128 stands for zero in the data rows.
Here are some numbered points:
[132 153 193 124 168 161 185 124] 0
[139  87 105 131 101 104  97 124] 1
[123 144 104 137 117 114 111 139] 2
[129 120 141 131 140 124 130 137] 3
[151  60 167 132 127 112 131 124] 4
[141  74 137 138 117 101 101 139] 5
[146  76 108 135  79 115 107 107] 6
[130 102  99 133 105 102  94 131] 7
[ 95 200   9 124  90 112  72 135] 8
[102 158  66 126 129  94  89 160] 9
[135  81  88 134  84  99  87 123] 10
[139  89  80 132  81 105  87 118] 11
[151  27  97 145  73  67  59 131] 12
[137  62  86 141  96  59  57 149] 13
[116 188 170 124 177 167 174 135] 14
[138  85 129 145 116  85  92 145] 15
[134  86  82 132  85 108  86 121] 16
[121 126  63 126  99 102  72 136] 17
[129 132 112 131 126 112 114 136] 18
[131 116 134 128 117 138 135 116] 19
[ 92 200  29 122 107 110  76 149] 20
[132 106  85 127  82 126 103 104] 21
[143 108 180 134 137 140 156 120] 22
[131 106  84 129  91 107  91 125] 23
[119 169 169 119 164 163 185 121] 24
[ 91 208  25 125 111 105  76 153] 25
[110 254 193  99 186 250 255  90] 26
[118 207 190 119 175 202 219 113] 27
[125 181 206 110 188 188 214 121] 28
[131 130 155 131 152 123 142 145] 29
[126 151 211 127 193 146 181 148] 30
[133 136 172 130 158 145 158 129] 31
[150  46 146 143 111  86  93 143] 32
[138  72  85 137  95  73  67 140] 33
[144  59  97 134  94  96  76 124] 34
[134  73  92 143  97  73  67 148] 35
[118 175 195 122 186 160 189 140] 36
[ 99 171  55 125 124  93  79 157] 37
[138 101 143 129 121 137 142 112] 38
[134 147 197 124 170 161 183 123] 39
[136 128 177 128 141 159 171 110] 40
[149  98 187 128 141 145 169 113] 41
[132 133 157 127 153 133 145 132] 42
[131 128 158 137 144 111 138 143] 43
[109 224 173 113 193 192 208 127] 44
[157  41 171 147 108  95 117 126] 45
[105 241 161 110 181 208 211 114] 46
[109 213 198 111 200 194 218 131] 47
[121 130  97 126 126 107 103 138] 48
[114 255 180  96 182 252 250  84] 49
[137 126 164 122 141 167 165 104] 50
[138  88  86 124  83 107  92 113] 51
[115 220 179 109 185 202 216 111] 52
[142 115 188 123 150 158 169 115] 53
[107 214 209 112 207 202 225 128] 54
[114 230 187 114 189 212 224 113] 55
[149  59 127 146 109  72  83 147] 56
[132 116 107 120  96 146 127  99] 57
[103 239 173 110 188 195 212 125] 58
[141  83 115 137 101 100  95 126] 59
[120 139 104 130 127 108 101 147] 60
[121 101  70 136 107  80  60 152] 61
[151  65 134 143 107  91  97 134] 62
[120 133  83 128 110 100  91 143] 63
[131  94 111 137 108 103  96 134] 64
[143  50 148 139 126  67  89 157] 65
[ 98 233 169 109 190 201 204 128] 66
[133 115 128 134 118 120 116 127] 67
[141  77  98 125  83 128 105  98] 68
New points follow, each followed by the number of its nearest point above, looking only along the 3 directions in which the numbered points spread most.
[137  48 104 148  98  60  53 158] 13
[116 129  87 134 116  90  84 158] 63
[148  84 180 137 139 114 135 135] 4
[125 190 216 124 191 184 216 122] 28
[121 129  80 134 120  85  74 152] 63
[124 157 210 125 197 138 176 154] 30
[132  91 119 139 124  81  88 155] 15
[131 140 187 131 165 143 163 136] 31
[132  76 127 135 122  77  88 157] 15
[132  90 117 134 117  85  92 144] 15
[124 121 127 129 131 107 116 143] 18
[137  88 129 142 126  81  90 157] 15
[154   6 130 155  98  33  48 163] 12
[111 171  26 113  79 138  95 106] 8
[132 107  56 125  55 142  96  78] 21
[131  94  95 131 105  97  88 133] 7
[111 183  78 116 109 171 141 104] 57
[133 143 151 119 118 192 178  79] 50
[138  98  89 126  77 131 102  98] 21
[133  88 116 139 123  71  82 158] 15
[134  84 123 140 119  74  85 152] 15
[147  64 147 128 109 125 122 110] 4
[146  91 180 139 141 118 147 130] 22
[135 107 171 127 142 144 154 120] 22
[136 117 153 120 121 167 170  89] 50
[118 171 164 122 160 160 176 130] 24
[143  71 111 139  98  92  91 129] 59
[138  81  88 131  88 100  82 117] 10
[129 105 115 135 112 106 104 133] 64
[146  74 160 133 122 124 136 118] 4
[133 104  82 129  81 123 100 109] 21
[135  95 155 139 154  79 107 169] 15
[140  83 134 136 108 112 115 124] 5
[164   1 131 151  88  56  60 142] 12
[134  95 114 123 119 110 106 129] 64
[127 112  85 132 100 116  93 125] 23
